Each row has a name. Each piece below is followed by the name of the row it came from, unless a question asks for something else. Each question is about the rows just above it.

[ 21  14  26 -14  62  16  44  67  17  64  63  51  -5  59  66  34 100  33
  20  11  19  63  66  70  40] : Q_897
[ 57  -1  20  -5  -8  50  25 -12   5  -9  -5  -4  -7  -8 -10  23 -90  23
   1  62 -47 -10  -8 -13   0] : Q_924
[ -7 -47  85   2  37  61  90  37   2  38  39  40   0  36  38  81  13  83
  -5  65   9  39  40  40  24] : Q_685
[ -1   6  34   8 -47  -6  14 -46  -5 -47 -49 -46   4 -46 -49  36 -66  38
  -1 -13 -68 -44 -45 -48  13] : Q_707
[ -64    3  -88    0  -19  -66  -56  -20    2  -20  -16  -14   -6  -15
  -20  -83 -115  -88   -3  -59  -35  -18  -18  -19  -22] : Q_950
[ 37   1  82 -13 -48  83  31 -53   8 -50 -50 -49  -7 -49 -53  77 -62  82
   9  77 -48 -49 -53 -52 -23] : Q_450
which: [ -5 -47] : Q_707
which: [37  2] : Q_685
which: [ 26 -14  62  16  44  67] : Q_897
[-90  23 -10  -8] is which row, read backwards? : Q_924
which: [-16 -14  -6] : Q_950
The row with [19 63 66 70] is : Q_897

[-28  76  10 -46   0 -80   1 -27 -27  18 -30  22] = Q_446
[-24 -67  -3  -3  21 -22 -42 -24  45  25 -22  27] = Q_375
[-21 -67  21 -42  -3  45  -3 -22 -24  25 -17  29] = Q_356
[-22 -72 -26   9  -1  36  -1 -19 -22 -24 -21 -24] = Q_587
[-24 -16  17 -45  -3  -1   0 -24 -25  24 -22  27] = Q_179
Which row holds [76 10]? : Q_446
[-80   0 -46  10] is which row, read backwards? : Q_446
Which row holds this, read backwards? [ -3 -45] : Q_179
Which row holds [ 25 -24 -22  -3  45  -3 -42  21 -67] read backwards? : Q_356
[-22 -19  -1  36  -1   9 -26] is which row, read backwards? : Q_587

[-29   5   1   2] = Q_494
[ -8  -4   5 108] = Q_52
[ 22   3 -10 -52] = Q_726
[  3  -9 -52   2] = Q_377
Which row holds this, read backwards? [ 5 -4 -8] : Q_52
which: [ 22   3 -10] : Q_726
[ 3 22] is which row, read backwards? : Q_726
which: [  5 108] : Q_52
Which row holds [-52 -10   3] read backwards? : Q_726

[-38  46  32  46 107] = Q_42
[ 85 -38  46  32  47] = Q_870
[-59 -17  74 107 -44] = Q_777
[-59 -17  74 -37 -21] = Q_491
[ 47  32  46 -38] is which row, read backwards? : Q_870
Which row holds [ 74 107 -44]? : Q_777
Which row holds [-59 -17  74 107 -44]? : Q_777
Which row holds [107  74 -17 -59] read backwards? : Q_777
Which row holds this, read backwards? [107  74 -17] : Q_777

[ 32 -37 -23 -35   4  80 -26 -54 -47 -17 -24 -29  -9  41  52  -5  34 -64
 -12 -15  38  26 -18   8  40   2] : Q_441
[ 41 -51 -30 -43   4 107 -33 -69 -65 -14 -29 -32 -13  55  67  -6  43 -81
 -11 -13  47  33 -24   3  51   1] : Q_479
[ 34 -42 -25 -38   4  88 -28 -63 -56 -16 -25 -31 -11  47  57  -4  36 -74
 -11 -15  41  28 -20   7  45   2] : Q_626
[67 55] is which row, read backwards? : Q_479
Which row holds this, read backwards? [-30 -51  41] : Q_479

[-49  26  31 -33  61  37  57  95 -29]  Q_492
[-38  13  -2  -5   5  14  -8  12  33]  Q_799
[ 87 -39  45  17  13 -95  -1  83 -15]  Q_716
[-12 -16 -97  25 -63  31 -49  25 -33]  Q_709
[-61   2 -60  15 -15  59 -20 -98   6]  Q_619
[ 88 -39 -13   1 -20 -57  -7  48 -17]  Q_363
[  9 -19 106  24  85 -49  25  31 -33]  Q_923
which: [61 37] : Q_492
which: [-49  25  31 -33] : Q_923
Which row holds this, read backwards? [-33  31  25 -49] : Q_923
which: [ 85 -49] : Q_923
Which row holds [  1 -20]? : Q_363
The row with [ 13 -95  -1] is : Q_716
which: [14 -8 12] : Q_799

